Each row has a name. Each piece below is followed by the name of the row it came from, unless a question asks for something else. Each question is about the rows just above it. Places in a row count from 1.

(90): [-37.4  10.5  28.6 -69.4 -78.6 -20.7 -48.7 -48.5 -19.7 -41.4   8.1  32.8
  82.3 -80.9  -8.9  65.4 -12.2  64.8  34.3  80.1  85.4  28.4 -37.3  76.3
  -3.0   3.3  -4.0   3.8 -52.5 -72.9 -37.7  36.0  10.7 -85.0  25.7  65.2
  25.2  36.8  46.1 -59.1  86.6  81.1 -40.1 -46.3 -23.5 -63.0 -13.9 -81.2
 -62.0  30.9 -79.0  67.2  62.9  43.6  -6.6  72.4   8.4 -41.0  16.8  -8.0]
(65): [ 84.7  82.8 -45.0   6.7  81.0 -83.3  11.9   8.3 -14.8   4.6  72.2 -57.8
  49.6  68.8 -38.4 -41.7 -32.3  50.0  42.0  48.3   5.7 -52.6  42.3  86.5
  -2.5  30.6 -75.1 -20.4  46.5  28.7  62.1 -62.5  83.8  68.8  55.4 -52.6
 -73.0  12.9 -23.7 -88.3 -45.9  63.1  -3.0  10.6  52.0 -47.9 -65.1 -83.0
  63.6  -8.2 -25.5  36.3 -87.8 -78.3 -86.4 -12.0 -86.3  29.0  -3.9 -88.5]
(16): [ 84.7  82.8 -45.0   6.7  81.0 -83.3 -86.5   8.3 -14.8 -19.5  72.2 -57.8
  49.6  68.8 -38.4 -41.7 -32.3  50.0  42.0  48.3   5.7 -52.6  42.3  86.5
  -2.5  30.6 -75.1 -20.4  46.5  28.7  62.1 -62.5  83.8  68.8  55.4 -52.6
 -73.0  12.9 -23.7  10.7 -45.9  63.1  -3.0  10.6  52.0 -47.9 -65.1 -83.0
  63.6  -8.2 -25.5  36.3 -87.8 -78.3  65.1 -12.0 -86.3  28.9  -3.9 -88.5]
[-37.4  10.5  28.6 -69.4 -78.6 -20.7 -48.7 -48.5 -19.7 -41.4   8.1  32.8
  82.3 -80.9  -8.9  65.4 -12.2  64.8  34.3  80.1  85.4  28.4 -37.3  76.3
  -3.0   3.3  -4.0   3.8 -52.5 -72.9 -37.7  36.0  10.7 -85.0  25.7  65.2
  25.2  36.8  46.1 -59.1  86.6  81.1 -40.1 -46.3 -23.5 -63.0 -13.9 -81.2
 -62.0  30.9 -79.0  67.2  62.9  43.6  -6.6  72.4   8.4 -41.0  16.8  -8.0] -> (90)
Where in the named rows is [-41.0]? -> (90), 58
Where in the named rows is [-86.4]? -> (65), 55
[65.1] is at row and place -> (16), 55
Where in the named rows is [29.0]? -> (65), 58
Where in the named rows is [28.6]? -> (90), 3

(68): [  0.8 -29.5 -62.0 -27.1  14.5  41.7 -71.4 -38.7 -16.1   2.5  -2.9]
(13): [  9.9 -62.9 -61.5 -42.2  10.4  10.6 -40.4 -12.8 -11.2  12.8  -3.4]
(115): [ 13.6 -83.8 -23.0 -16.3  61.3 -16.0 -26.7  46.6 -38.8  62.1  -7.9]
[-16.1] is at row and place -> (68), 9
Row and place of [-40.4] in the named rows: -> (13), 7
[12.8] is at row and place -> (13), 10

(55): [-26.9 -46.8 -36.7  -8.9 -30.3   1.0  -9.0  -7.9  49.8]
(122): [ 87.8  39.9 -76.6  47.9 -30.3  -7.8 -19.7  76.4 -71.2]
(121): [ 87.8  39.9 -36.8  47.9 -30.3  -7.8 -19.7  76.4 -71.2]
Where in the named rows is [-8.9]? -> (55), 4
Where in the named rows is [-26.9]? -> (55), 1
Where do [ 87.8  39.9 -76.6  47.9 -30.3  -7.8 -19.7  76.4 -71.2] appear? -> (122)
[-36.8] is at row and place -> (121), 3
Where in the named rows is [1.0]? -> (55), 6

(12): [ -5.6   7.8   7.9  -3.0   0.4  15.2  -6.6  -2.2 -10.6  13.2  10.4 -22.1
   9.2 -21.5   0.6  -1.6]
(120): [-15.8  31.8  14.6  -1.4  -0.7 -26.1 -10.9 -25.1  38.8 -14.6 -28.5  -0.4
  -5.1  -7.7  -6.1  13.6]
(23): [-16.4 -35.2   6.6  22.0  17.1   5.1 -27.4 -25.2  49.1  10.1  -3.5  -0.7
  29.6   8.9 -27.3  -1.5]
(108): [ 14.7  46.7 -20.5 -24.3  -4.9 -53.3  21.7   2.3   0.0  -7.8  17.1   0.1
  -4.4  -3.8  11.6  -9.5]
(146): [-13.1 -67.0 -21.4  12.1   3.4  10.3 -12.7  -3.9   3.4 -18.8 -10.7 -57.6
   0.7  21.7  -9.0   6.8]
Where in the named rows is [-3.9]? -> (146), 8
[-27.4] is at row and place -> (23), 7

(79): [-31.3 -45.1   0.8   5.5  31.5 -10.9 -56.1 -69.1  32.9  15.7  54.7  51.1
 -13.5 -10.6  -0.8  57.8  37.8  14.5 -23.2 -21.0 -18.7  -3.9  34.8 -29.4
 -81.8  23.4  13.6  50.9]
(78): [ 15.2 -44.2 -43.1   1.5   2.4 -30.8 -45.5   9.5  -2.7  23.6 -43.8   5.2
   8.9   3.9  39.4 -30.9  25.7  -6.1 -57.1  22.8  -9.0  15.9 -20.3 -56.4
  58.9 -19.0 -34.0  11.4]
(3): [-23.0  -0.4  -9.1  69.9 -26.3 -59.1   4.7  13.2 -24.4  24.8  35.6 -34.2
  -2.0  29.3 -14.9  -8.5 -13.8  21.8  -4.0  22.9  29.4   1.2  44.1  46.3
  15.8  23.7  -0.7  53.0]
Row and place of [29.4] in the named rows: -> (3), 21
Row and place of [15.8] in the named rows: -> (3), 25
[-9.0] is at row and place -> (78), 21
Where in the named rows is [23.6]? -> (78), 10

(26): [ 47.2 -34.8 -72.3 -14.6]
(92): [-11.0   4.1  14.3  -1.1]
(94): [ 2.3 -0.3 -3.3 -0.4]
(11): [ 6.2 -1.6 -2.3 -1.0]
(86): [4.2 2.4 3.4 4.0]
Where in the named rows is [-1.0]? -> (11), 4
[-1.6] is at row and place -> (11), 2
Where in the named rows is [4.1]? -> (92), 2
Where in the named rows is [-0.3]? -> (94), 2
Row and place of [14.3] in the named rows: -> (92), 3
Row and place of [-0.4] in the named rows: -> (94), 4
Where in the named rows is [3.4]? -> (86), 3

(129): [  6.7 -47.4  70.1 -41.6  53.3 -13.7 -10.8  15.0  15.0]
(76): [-18.9 -51.7  48.2 -56.1 -42.7  29.2 -42.6 -41.7 -41.7]
(38): [  5.7 -51.7  48.2 -56.1  31.3  29.2  31.4 -17.4 -41.7]
Where in the named rows is [-42.6]? -> (76), 7
[-13.7] is at row and place -> (129), 6
[5.7] is at row and place -> (38), 1
[31.3] is at row and place -> (38), 5
Row and place of [-41.6] in the named rows: -> (129), 4
Where in the named rows is [-18.9]? -> (76), 1

(102): [-25.1   5.9  25.9 -13.8 -20.2  32.9   4.4  17.0 -25.1  -1.7 -24.8 -30.5
   2.1 -21.1   5.0 -22.5]
(125): [ 17.1 -24.4 -31.6  37.9  28.3  48.3 -24.0 -31.7  17.0 -20.1 -27.7  14.3
 -22.0 -26.5 -24.1 -28.0]
(39): [ 24.7  30.6  47.9  -8.7  32.6  32.0  29.6  42.3  24.8  24.4 -80.4  19.0
  27.2 -78.7  29.9 -83.7]
(150): [-32.3  45.7  71.4 -52.8 -43.9 -44.7  44.1  65.3 -32.2  33.9   6.9 -33.0
  39.4   7.5  44.6   7.7]
(135): [ 14.6  -9.8 -31.0  -0.5   7.5 -40.1  -8.3 -21.7  14.7  -2.2  43.3  21.3
  -5.9  39.6  -8.8  42.1]
(63): [ -2.4 -37.4 -46.4  15.8   6.9  45.1 -37.1 -46.8  -2.6 -32.5   1.5  -4.3
 -34.6   3.2 -31.6   3.6]
Row and place of [-8.8] in the named rows: -> (135), 15
Row and place of [-31.7] in the named rows: -> (125), 8

(157): [-25.2  27.4 -80.6  -6.4 -41.5  60.8 -54.0  10.7  -6.9 -18.3]
(128): [-32.2   7.1 -73.0   2.3 -89.2  54.5 -41.8   9.5 -15.5 -23.6]
(130): [-12.9  44.7 -77.0 -13.0  11.2  55.4 -49.0  14.1   2.3 -13.5]
(27): [-30.3  17.0 -75.3  60.5 -72.9  60.4 -47.0  10.3 -10.8 -21.5]
(139): [-24.3  36.2 -80.3  -8.3 -23.0  61.8 -51.5  11.7  -4.4 -17.9]
(56): [-19.3  40.7 -79.6 -10.3  -7.4  57.1 -51.9  13.1  -0.2 -16.3]
Where in the named rows is [-72.9]? -> (27), 5
[-18.3] is at row and place -> (157), 10
[60.4] is at row and place -> (27), 6
Row and place of [-16.3] in the named rows: -> (56), 10

(40): [ 31.7   3.5 -15.8 -12.0   8.9  67.9   7.4   1.7]
(147): [-23.6  55.4  45.5 -25.3  63.5 -16.4  67.8  -6.2]
(42): [-24.0  22.1  41.4  28.8  18.8  12.4  20.8 -39.1]
(99): [-23.6  55.4  13.2 -25.3  63.5 -16.4 -50.3  -6.2]
(50): [  5.8 -38.0 -28.3  21.8 -46.3 -25.4 -46.0   3.9]
(58): [-23.6  55.4  13.2 -25.3  63.5   8.6  45.6 -12.7]
Row and place of [3.5] in the named rows: -> (40), 2
[-38.0] is at row and place -> (50), 2
[45.6] is at row and place -> (58), 7
Where in the named rows is [67.8]? -> (147), 7
[-25.4] is at row and place -> (50), 6

(66): [-14.3  13.0  34.0 -29.4  18.4  -1.5  18.7   0.8  49.8  21.7  -4.6 -27.4
  17.4   8.4  27.1 -16.4]
(105): [-25.6  26.1  31.1  44.5 -24.0 -70.3  48.1  48.0 -40.5  -0.5  -6.0 -27.5
  -0.9 -15.2  25.0  17.8]
(126): [-25.6  26.1  31.1  44.5 -24.0 -70.3  30.7  48.0 -40.5  -0.5  -6.0 -27.5
  -0.9   8.4  27.1 -16.4]
Row and place of [13.0] in the named rows: -> (66), 2
[-27.4] is at row and place -> (66), 12
Where in the named rows is [17.8]? -> (105), 16

(185): [  2.5  12.4 -14.6 -33.1  36.2  25.8 -30.3  -7.5 -27.1 -11.0   6.4]
(161): [  1.4   9.6  -8.8 -39.2  34.1  24.7 -36.4 -10.1 -24.8  -2.8  -0.5]
(180): [  7.2   8.2   3.3 -10.6  43.1  21.3 -10.4   7.2  -8.5  -3.6  22.4]
(57): [ 11.0  -2.7  26.1 -32.0  34.1  14.4 -18.7   3.1  -8.6  -2.2   1.8]
(37): [ 11.0  -2.7  26.1 -32.0  34.1  -8.6 -18.7   3.1  -8.6 -26.3   1.8]
(8): [ -0.6 -38.1  38.9  40.4 -50.3 -12.4  -4.0 -19.8  36.7  36.3  -2.5]
(113): [ -1.8 -38.1  38.9  30.0 -50.3 -12.4  -4.0 -19.8  36.7  27.7  -2.5]
(17): [ 31.0 -18.8  37.7 -46.8  -5.1  31.2 -48.6 -26.5 -33.2 -44.2  18.5]
(95): [-46.9 -10.2 -10.7 -25.3  35.4  -0.9  -4.6  -4.1 -22.0 -27.6 -14.8]
Where in the named rows is [-0.6]? -> (8), 1
Row and place of [-8.5] in the named rows: -> (180), 9
[18.5] is at row and place -> (17), 11
Where in the named rows is [-46.8]? -> (17), 4
Where in the named rows is [36.2]? -> (185), 5
Where in the named rows is [-0.5]? -> (161), 11

(117): [11.8 -8.6  5.7 -9.7 47.1]
(101): [ 7.2 76.2  5.5 47.2 -9.0]
(112): [76.0  0.5 -1.4  7.2 -2.2]
(25): [ 22.3   5.6 -10.3  76.1  19.0]
Row and place of [76.1] in the named rows: -> (25), 4
[-1.4] is at row and place -> (112), 3
Where in the named rows is [5.7]? -> (117), 3
Row and place of [76.2] in the named rows: -> (101), 2
Where in the named rows is [-2.2]? -> (112), 5
Where in the named rows is [47.2]? -> (101), 4
[5.6] is at row and place -> (25), 2

